Each path below is one point turned by a fixed rotation once a step. After each direction that follows a path, write how fast that rotation turns it, in degrees per step (0 if it stays still).
Each turn is a multiple of 5 degrees from 10 to 175, or 0.
Each row of a path follows its step; steps can be skipped.
Path 1:
step 1: [  8  -5 -17  -4   5   5   5  -4  13  -2   7  -9   9   7  -6  -2  -8   5
 -12   7   3  11 -13 -19   1 -16  15  -1 -23 -15   3 -13 -29  12 -10   3]
step 2: [ -4   6  10 -30  10  17  15  -1   1  -7 -18   9   6  12 -18   9 -17   5
  -5   6  -4   3   6  -7 -20  -3   9   6  -9  -9  10  -3  -4  11  11 -10]
step 3: [ 12   4 -11 -18   0  15   7 -11 -11 -11  -2  26  -6   2   9   0   8  -6
  18   9   8  -1 -13  -7 -14  -6  10   3  -5  22  -3 -18 -13   2   8  -7]
step 5: [  4  16   6  -8   3 -12  -9  -4  -3   5   1  -1  26  11 -14  11  -9  -2
   9   8 -18  10 -17 -11  -5 -10  20  -1   4  -2  18  -4  -9   8  -7 -18]
step 6: [  1   0 -19 -15  -2   4   0  -4  -5 -16 -11   0   4  13 -10   0  13  -4
  16 -16  16   0  -7  -8  -4 -18  16  12  -1  -7  24   9  -5  17  13   0]
step 7: [  8  -9   6 -23 -13  20   9   2  15   0  -1   8   2  11   5   2 -13 -21
  -2  -6  19   9 -20   0   0 -14  13 -11  -3   5  -1  15 -16  -5   3 -13]
step 8: [ -1  11  14   0 -12  14   2  -5  20   1   5  10  -3  -2  -5  -2  -7  10
  26   4   0  15  -7 -14  -7   7  32   1 -13  -1  -3   4   6  13  -1 -15]
step 9: [  7   7  -4   0   2  -2  23 -19   5   7   1   0  12  12   7  -7  12  10
   8  13  18  11  -5   0   2  -8   9  -2  -9  -5  26 -17 -12  20 -11  -6]
step 11: [ 17   0  -3 -14   3  -1   3   2 -18 -25  -4  11  -8   5  -5   3 -13  -9
  14   1   5  -3 -14  -3  -4   9  15 -11 -12  10  -5   4  -6  20  -9 -27]
step 13: [-12   4  12  -8   7   4  12 -13  18 -16   5  -5   1  28   0  15 -11  -9
   2  16  -2  11  -8  -9  -7  -3  13  11  17  -1  18  -7  -4  -5  -8 -13]
step 14: [ 13  -7  -7  13 -10   5  -2  -2  -4 -15  -6  17  10  13   7   3   4  -5
   2   1   2   0 -16   0 -15  -2  27  22   6  -6  11  -9  -1  20  19 -14]
[-2  3  6  1 -1 -1  0  2 -4 -7  2 -2  1  1  1  9  0  1 11  0 -1 -4 -1 -8
  0  0  1  4 -2  4 -5 -2  3  0 -2  3]
135
[-5 -3 -3 -2 -4 -2  1  0 -5 -2  6  4 -2  5  5  3  3  0 -4 -2  2  5  5 -2
  3 -3  4 -7 -2 -1  2 -1 -2 -2 -2  8]
125
[-3  3 -6  1  2  1  4 -5 -2 -1 -8 -4  7  6 -3  3 -2  8 -3  1  2  3  2 -1
  4 -4 -1  4  3 -1  2 -3  6 -4  0 -1]
95
[ 0  4 -1 -2  2 -5 -4  2 -5 -3  1  4 -5  3 -5  2  4 -2 -3 -1 -4  1 -4  2
  2  1  1  6  9  4  3  2 -4 -6 -2 -3]
45
Path 2:
step 0: [ 23 -21   1  -8 -10  12  -1  -1  14   5  10   5   5  15   6  -6   1   0
  -7 -18 -16   2  11 -18  -1   0  -4  -8   5  19   8  -4  -1   3 -20   6]
step 2: [  1 -14  -4  -8   2  18 -23  -6 -11   6   7  -5   2   6   3   8  -3 -23
  18   8   2  -7   4   3 -11   4  -5   0  -6  -5   7  24  19  17   7  -8]
step 3: [ 13  -9  -1   7 -12   2   6 -12  27   8   7   2   2  -7  -6  20  -6  -9
  -3 -22   5 -11   8  -9   3   2   0  17   0   1  14   3 -18  17   6  10]
step 4: [-26  13  -9  11   5  17  -1  -5  12   1 -10  13 -14  -5  24 -11 -10   2
 -15  -6   4 -16  -3  19 -10  -2  -5   7  -6  -9   0   1   3   7   6   7]
step 5: [  1  -5   4  12  -6   4  -8   0 -19   5  13  13  10  -2 -10   2 -18  -6
  23 -12   9 -14   3  12  -9  -1  -4 -13  -8 -19  17   5   4 -20   2  -3]
step 6: [ 20   7   2  11   5 -19  -8  -7  19 -15   4  -8   9   0   8   7  14  -4
  -2 -13 -10 -26   1   2  -3 -13   4   1   9  -5   8 -14 -13 -11   3  11]
step 8: [  0   3   9 -14  -5 -12   5  -2 -34 -12  -1 -13  -2  -2 -11   5 -13   3
  16  -8  -3 -18  -8 -14  -8  -8  -5 -21   0  -6   2   5  -1   8   5   6]
step 9: [ 17  -9   7  -1  -7 -12  -4 -18  15   5 -21   9  -2  -3   7   4  16  -6
   7  14 -20  -6  -7 -12  -4  -1   1 -10   9  18   6  -7   3   3  16  13]
step 11: [ -9  -7  12   9  -1   0  -4  19 -17  -6  -1   1   9  -1  -1  -1  11   2
   7  19  11  -8  -9  -4   4 -14  -9 -10 -16  -6  19   0   3  30   8   0]
step 12: [ -4  -6  -8   8   5   0  -6  -7  26  17  -2  -2   3 -20 -22   1  14 -23
  12  13   2   8 -12  -8  -6  -6   4   6   6   0  13 -11  -9  -7   5   3]
step 14: [-21  -5  20  -2  -2 -12  -5  17  -9   3  -4  10  -4 -10   9   5   3   0
   8  -2  14   4 -16   3  24  -2  -4 -12   2 -23   3   2  -5 -13  12  -8]
[-3  1  1 -5  5 -2  3 -5  3 -3  1 -7 -4  2 -4  1 -2 -8  5  3  0 -1 -3 -1
  3  6  0  3  2 -4 -4  4 -4  6  0  1]
70
[-6 -1 -2  0 -3  5  3 -3  3  5  3  1  6 -2  3  6  1 -3 -1  4  4  5  0 -4
 -2 -3 -1  4 -1 -2  4 -1  6  9  0  1]
40
[-2 -3 -5 -1 -2 -6  4  4  0  1 -1  2  1 -7 -6  5 -7  1  2 -5  0  7 -1 -3
 -1 -1  2  4  2 -2  1  3 -5 -6  3  1]
160
[ 9 -2 -5  2 -1  5  5 -2 -6  2  1 -2  1  4 -2  2 -5  1  1 -2  4 -3  0 -6
  0  3 -5  0 -3 -2  0 -5 -3  0 -7 -5]
140
[ 1  1 -1 -1 -1 -5  6 -6 -1 -4 -3 -4  1 -2 -1  1 -1  6  5  7 -1 -2 -4  5
 -3  0  0 -2 -7  1  6 -6  2 -2  3  6]
20
[-7 -3 -1  3 -1  3  1 -3  1 -2 -2  2 -2  3 -6 -5  1  3 -4 -1  1  2 -6 -3
 -4 -5  3 -8 -3 -3 -1  5 -4  2 -7  5]
100
Path 3:
step 0: [  3 -12  15 -31   6  12  -9   3   5  -3  12   8  -2  -5   5 -10  -8  12
  -1  -6   2   0 -13   2  16  -9  21   6   2  -9  18  -6  11  -7   7  -4]
step 1: [ -5 -11  14  15  -7   2 -23   5   8   1  -7  15   1  -1 -21  -3 -18  15
  15  16   1 -10   4  -2  11 -16   5   2   1  -7   5  18   4   4  -6  -9]
step 2: [ -4   5  -4  13 -13 -10 -18  -5  17  -7  -7  13  16   7  27 -17 -10   6
 -21   4  -2 -13  -1   2   1  -8   4   0   9   3 -12   6   4  -9   7   1]
step 3: [-10  -6  -9   8  10  -2  -1  -1 -21  -9   5   1  11  13  12 -14   9   2
  -3   4  -3  -3  -3  -8  31  -3   5  14 -17  -4   7   5   6  -2  23   3]
step 4: [-15 -14 -14  25   0   7  -7   5  -6 -13  -6  -2   9 -12  -9  16  16  21
   2  -8  -4  11   0  -4   5   0   0 -13   3 -17  -7  14  11   0   7  -5]
step 5: [ -1  16  -7 -13   0  12  -8 -18   4  -9  -5  -6  -4  -5  12  17   2  -1
  -9 -13 -12  -8  -2   0 -10 -14  12  -8  11 -11  -5   6   3  -3  30 -10]
step 6: [  0   3  -6 -21  -7  22  -7   8  -7   2  -1   1  -1  -4   0   8   7  14
   6  13  10  -9  -8  -3   4  -1  10  17  -5   6  28  -2  18  -1  11 -18]
step 10: [ -6 -18   3   6   0  -5  -3   0   6 -12  -2   8   1  17 -19   1   6   9
   0  -3 -12  16  -3  -3   6 -13   7  -3   1 -28 -21   4  18  -7  14  -3]
step 11: [ -5   4  -6   0   3   6 -17 -11   7 -13 -10   4  19   6  -2  24  -2   8
 -10 -15   6 -15  19   5  -1  -7  24   5   1  -6   6   2  -3 -15  14   2]
step 12: [ -2   2 -10   4  -9  16 -12 -13  -2  -4   7  -3   8   2  21   6  -9  13
  13  12  -3   5 -15 -23  -2  -2  11  17   1 -11  20  -2   1  -8   6 -14]
step 14: [ -3  13   0  10   3   9 -15  -1 -13   4 -16   4  -1 -14   2  -6 -12  15
  -7  -4  -6 -23  -2   4   8 -26  -7 -12  -2  13   7  21  -7  -1  11   3]
[ 5 -6  8 -2  0  1  3  1 -3  1  0  0  3  3  6  2  7 -3 -1  4 -2  4 -4 -6
  5  1  1  1 -2  6  2 -2  3 -5  0 -7]
115
[ 2 -5  1 -6 -4  4  3 -2  0 -2 -2  6  3 -5  4  1 -9  1  4  9  1 -7  0  2
  0  3 -1 -4 -2 -2 -1 -4 -2  1  0 -1]
60
[ 2  1  5 -3  2  3 -2 -3  2 -3  0  0  3 -1 -5  0  0 -5 -1  1  1 -3  2 -2
 -5  2  7  7  9 -6  5  1  3  2 -4 -5]
65
[-4 -2  2 -2  0 -5  0 -2  2 -4 -1  6 -7 -2 -3  2  1 -6  0 -2  0 -4  6 -1
  5  3  3  3 -3  4  4 -4  0  5  8  1]
140
[ 1  1  0 -1  7  2 -1  1 -4  0  1 -2  1  5 -4  5 -1  1  1 -1 10 -8  0 -1
  7  0 -4 -1 -3  1  5  5 -3 -2 -3 -2]
135
[-4 -3 -4  1  0  1 -4  7  7  0  3 -4 -4 -2 -3  2  3 -1  7 10 -1  3 -1 -7
  4  3  1 -1  1 -3 -1  3 -2  2 -2  1]
125
